In the rows, 128 means zero.
Each path below is one point turned by a fixed rotation once a step. After each direction that follows a path, write how fast that rotation turns it, in deg/step (0 if it stays still).
Each turn is a multiple of 5 degrees from 10 to 175, or 0.
Each row of a path follows its step; steps can be skipped.
Rotation 1:
step 0: [133 114 123 139 142 124 136 131 110 121 137 123 112 144 122 139 125 129
 128 122 127 121 116 134 121 124 130 128 130 138 132 116 127 129 125 120
 147 136 121 119 123 123 124 133 122 132 135 126 128 145 117]
step 9: [122 110 123 125 107 134 127 128 129 119 122 140 140 113 139 127 119 124
 132 129 140 124 137 124 132 124 120 135 131 118 114 120 135 125 128 132
 136 118 110 145 128 130 125 122 128 132 123 137 118 127 132]
step 10: [135 145 133 142 136 128 120 126 125 126 143 127 131 121 118 123 137 137
 135 131 110 132 139 136 131 138 144 125 123 125 132 140 128 132 123 125
 130 123 136 122 126 135 111 125 137 133 128 132 139 116 141]
step 14: [128 112 127 122 120 138 137 134 140 131 128 135 124 124 125 146 120 134
 124 122 134 120 130 118 125 139 131 112 125 116 132 123 115 116 143 137
 118 131 128 141 121 131 141 120 117 130 121 122 119 127 135]
step 19: [125 125 131 129 131 137 130 130 143 149 130 126 108 141 118 132 124 126
 119 120 135 129 109 123 143 121 109 134 124 126 130 133 123 126 144 135
 121 126 138 128 136 127 126 120 126 125 135 133 124 124 128]
step 27: [129 125 122 127 138 135 118 122 129 125 124 127 120 138 126 147 118 132
 136 124 115 117 113 116 133 112 133 122 126 115 130 136 115 119 132 127
 134 125 142 138 121 130 110 130 125 129 119 136 127 121 118]
step 29: [118 134 136 128 121 129 123 137 123 117 131 126 126 134 157 128 131 130
 124 118 127 109 130 115 118 131 132 109 123 134 125 129 128 121 118 132
 113 127 134 137 136 125 123 130 130 141 120 139 129 133 131]
Speeds:
[128 131 129 128 127 130 129 127 130 132 128 122 129 132 130 129 131 126
 125 126 129 127 127 130 127 134 126 128 131 130 128 126 126 130 129 125
 132 132 127 130 129 129 128 125 124 129 128 128 125 127 124]
60
[129 130 125 128 122 126 132 127 127 129 126 127 128 127 129 132 129 127
 127 130 128 128 129 126 126 128 127 132 130 128 131 128 128 127 126 127
 126 128 123 126 125 124 129 128 134 125 125 128 123 124 128]
170
[132 127 129 127 127 131 127 125 126 129 129 128 126 127 130 129 127 129
 130 127 129 127 132 130 128 129 134 130 128 129 127 124 128 132 130 125
 130 124 125 125 126 124 130 126 126 130 131 133 131 128 130]
10
[127 130 127 124 128 125 127 126 129 130 131 125 127 127 128 128 126 130
 125 128 128 127 126 126 129 129 133 131 128 132 126 135 128 125 129 126
 127 128 126 129 132 127 124 131 128 129 127 129 133 124 127]
130
Rotation 2:
step 4: [130 138 126 123 122 136 131 133 115 134 140 135 124 131 124 130 139 127
 126 132 143 125 143 132 148 139 135 128 111 119 136 120 130 124 119 141
 132 119 118 124 126 120 121 136 123 124 123 125 127 122 118]
step 5: [132 134 142 118 120 119 129 132 110 131 140 117 132 131 123 131 128 132
 127 128 139 141 125 139 143 127 133 138 126 120 127 137 125 128 135 137
 132 134 115 137 124 132 144 127 131 123 118 138 130 128 142]
step 13: [138 121 127 133 129 121 121 135 125 128 127 126 131 122 126 132 142 124
 137 126 119 129 129 141 128 135 128 127 112 119 127 146 134 133 123 138
 132 146 112 110 128 130 128 133 122 126 127 124 110 130 136]
step 15: [158 124 130 129 126 141 124 118 122 126 122 118 128 128 122 133 121 122
 124 132 132 122 126 120 126 133 142 117 113 124 135 131 139 123 122 134
 136 126 117 132 116 125 121 126 122 121 134 142 129 137 128]
step 27: [143 122 142 133 129 145 130 113 123 121 120 133 123 135 129 127 134 114
 119 128 126 113 126 119 129 143 134 121 121 119 134 124 122 117 125 120
 120 127 117 127 129 122 125 134 125 126 130 115 119 123 138]
step 28: [130 136 128 139 121 129 114 122 115 117 121 127 142 131 124 131 128 119
 129 124 123 127 123 125 131 137 127 120 125 117 138 145 139 130 128 133
 128 122 120 118 118 139 135 136 123 107 127 136 117 133 135]
step 29: [136 124 132 122 131 125 114 128 123 123 135 130 125 131 142 134 121 122
 133 138 123 137 138 120 132 126 123 119 132 124 147 132 125 131 128 119
 132 119 107 121 126 141 128 130 138 125 142 117 137 122 138]
Speeds:
[131 126 127 125 128 130 131 131 127 128 124 126 126 127 129 125 131 127
 125 124 128 126 128 127 122 128 127 130 129 129 129 132 127 128 126 128
 126 127 129 125 123 126 132 125 129 127 126 126 125 129 131]
55
[126 128 126 130 129 123 131 127 131 127 128 132 128 130 130 125 129 131
 125 128 127 134 127 128 128 131 129 129 126 126 129 126 127 132 122 125
 129 121 126 126 126 127 127 129 125 130 127 130 128 128 129]
145
[124 130 129 129 125 131 126 130 125 131 130 128 128 129 129 126 126 129
 127 128 129 128 128 126 128 127 130 130 129 127 124 126 127 125 127 132
 134 126 124 126 124 129 128 126 132 131 128 127 129 133 126]
25
[129 124 129 128 128 127 126 124 130 130 128 126 126 128 129 128 127 129
 127 126 128 129 127 131 133 129 129 127 129 126 124 133 129 129 128 131
 130 125 134 126 126 126 124 128 132 123 126 130 130 129 130]
140
[124 125 130 124 126 127 129 130 127 126 128 129 131 128 127 130 129 129
 128 128 122 129 125 126 128 125 126 126 133 129 131 127 131 125 128 125
 129 127 132 122 128 129 126 132 131 130 130 128 127 126 127]
35
[127 130 130 127 126 127 124 128 132 125 131 130 128 130 126 126 126 127
 126 129 130 123 130 128 126 125 129 126 130 124 126 132 125 132 128 129
 125 125 127 125 128 133 127 130 127 130 125 125 129 126 126]
40
Rotation 3:
step 1: [127 128 124 135 124 134 136 122 126 134 119 124 124 122 123 120 130 136
 124 117 110 137 123 123 140 111 130 135 111 110 137 143 116 134 121 128
 136 119 125 138 125 127 138 117 124 124 136 124 130 116 113]
step 9: [137 125 129 133 144 124 137 114 135 121 127 114 122 132 126 128 130 124
 138 111 114 122 129 138 123 138 134 125 107 119 113 126 135 123 124 118
 139 123 130 134 129 121 122 134 135 120 135 127 132 142 140]
step 17: [131 134 119 120 115 126 140 123 126 136 121 131 126 112 143 118 123 129
 116 129 115 124 127 127 140 123 131 126 123 110 121 130 130 132 125 128
 132 120 153 135 127 123 152 119 133 126 127 125 123 133 128]
step 20: [134 122 135 127 139 118 129 125 131 112 124 122 136 142 125 123 123 140
 120 123 117 121 112 136 125 125 133 134 124 102 137 137 120 131 127 117
 128 127 128 130 142 136 122 123 126 117 133 130 129 113 141]
step 21: [124 113 130 129 129 134 128 128 116 115 142 116 133 137 128 122 125 122
 126 118 114 113 119 146 142 137 125 125 127 133 147 133 122 134 137 124
 131 113 137 124 121 134 125 124 139 134 128 138 134 135 122]
step 30: [129 119 111 141 135 109 134 117 133 131 127 120 145 134 124 129 145 123
 124 120 121 128 107 133 131 116 140 129 133 128 114 130 122 132 127 130
 127 130 139 128 138 139 127 125 134 117 134 140 131 130 126]
step 31: [121 125 126 140 120 130 133 116 119 122 136 130 132 142 130 118 136 135
 118 119 125 125 117 126 136 122 130 139 129 115 149 130 129 114 128 132
 132 132 118 129 135 122 127 129 149 131 149 130 135 130 116]
Speeds:
[131 129 128 128 127 128 132 129 129 124 124 127 131 123 127 126 127 131
 130 129 126 127 125 127 123 125 128 128 129 130 127 127 131 128 127 131
 126 124 128 126 131 128 129 132 126 128 125 131 127 126 132]
110
[129 129 129 129 123 131 126 129 127 129 126 132 129 128 130 127 131 131
 130 131 130 128 128 130 127 128 127 132 126 123 132 131 130 127 125 127
 131 130 129 127 133 125 132 127 126 130 127 127 127 126 126]
155
[128 129 124 128 128 128 128 130 128 130 127 125 126 126 126 132 131 128
 136 128 129 129 127 127 126 124 127 125 126 129 130 128 124 129 125 129
 127 129 127 129 129 128 125 126 124 125 125 129 129 129 122]
100
[130 127 130 128 127 132 129 127 133 130 128 130 131 126 129 125 127 131
 128 127 125 129 128 127 130 131 133 127 127 133 128 130 128 126 123 124
 132 128 126 127 125 127 124 125 127 127 126 132 125 130 125]
140
[128 131 128 130 129 129 132 128 132 126 126 129 125 128 127 130 124 128
 126 126 129 124 130 132 129 128 123 125 126 127 128 130 127 123 127 130
 129 130 127 130 124 129 133 125 123 125 127 128 128 127 131]
45
Rotation 4:
step 2: [128 127 128 118 111 128 131 114 132 143 114 122 134 113 131 124 142 135
 128 126 141 121 138 127 132 130 149 122 122 122 130 125 124 124 127 135
 129 130 135 133 132 128 124 114 124 133 134 137 133 146 124]
step 5: [133 129 121 120 135 139 135 145 120 138 136 137 123 123 123 123 128 143
 128 126 136 144 136 117 136 117 129 125 122 114 127 143 136 125 121 132
 128 136 131 130 142 123 125 119 126 126 120 137 135 113 121]
step 6: [125 126 125 117 132 137 114 122 140 146 135 121 139 126 134 121 132 123
 127 137 123 114 125 124 136 136 134 134 133 126 142 135 126 140 127 117
 129 136 108 131 133 139 126 125 130 130 132 127 145 141 126]
step 8: [120 129 129 131 142 115 137 131 129 118 139 125 118 127 134 132 128 132
 124 137 116 135 141 127 125 130 116 132 127 133 136 132 130 138 141 129
 130 112 136 131 126 125 120 107 112 125 135 144 135 132 135]
step 14: [128 120 124 122 126 138 117 138 136 137 129 121 118 143 117 134 129 135
 137 122 134 126 132 114 117 129 126 122 120 118 131 116 122 126 135 123
 121 120 107 128 135 118 143 121 121 126 119 119 139 129 129]
step 28: [130 119 137 114 135 129 124 131 144 125 131 121 139 133 120 130 133 121
 121 122 128 134 141 116 120 133 131 126 141 118 139 121 138 129 120 130
 141 125 132 145 127 122 134 145 123 117 132 126 137 120 119]
step 31: [131 124 118 135 123 126 129 118 145 137 119 128 141 130 111 141 138 121
 127 137 122 128 134 125 148 109 117 120 129 129 136 131 128 138 119 119
 129 124 139 118 121 123 119 121 130 127 131 127 135 128 132]
Speeds:
[129 129 128 128 126 127 127 131 127 128 125 128 135 130 128 128 131 129
 128 125 131 128 125 126 129 130 126 128 131 127 122 125 132 125 128 130
 133 130 132 131 128 129 130 124 126 127 128 131 126 130 128]
140
[127 128 128 131 130 131 130 129 124 128 122 129 129 125 127 128 125 127
 125 131 126 127 129 127 128 128 124 134 127 126 126 132 125 128 125 125
 127 128 128 131 131 132 129 127 127 128 127 130 132 131 125]
25
[128 126 126 129 130 131 129 127 129 128 129 132 133 133 127 130 125 126
 129 131 126 128 129 130 129 126 130 126 128 122 123 128 127 128 131 130
 128 127 127 126 129 124 128 129 123 127 126 130 131 125 130]
80
[127 132 130 127 131 126 120 129 128 128 131 127 129 129 128 124 124 128
 126 127 123 130 130 125 130 129 130 130 130 129 128 128 132 130 127 127
 124 128 130 129 129 129 129 128 127 130 124 131 129 126 128]
35
[131 129 128 126 129 129 124 129 126 128 125 130 132 124 130 126 128 131
 131 126 130 125 130 127 128 129 128 127 126 128 130 132 126 125 129 130
 129 125 124 124 126 127 131 126 128 125 122 126 128 126 127]
35
[131 122 127 128 127 126 129 123 130 129 128 130 129 125 128 127 127 129
 127 123 129 130 126 124 129 128 128 128 128 127 126 127 128 133 129 124
 128 125 125 130 126 131 133 132 127 128 127 128 128 129 131]
100
[129 131 124 128 126 132 128 130 128 129 132 133 128 129 128 128 123 128
 130 130 128 126 125 124 133 125 125 125 127 126 132 127 127 127 126 124
 128 126 130 128 129 130 130 128 130 128 130 129 123 129 126]
70
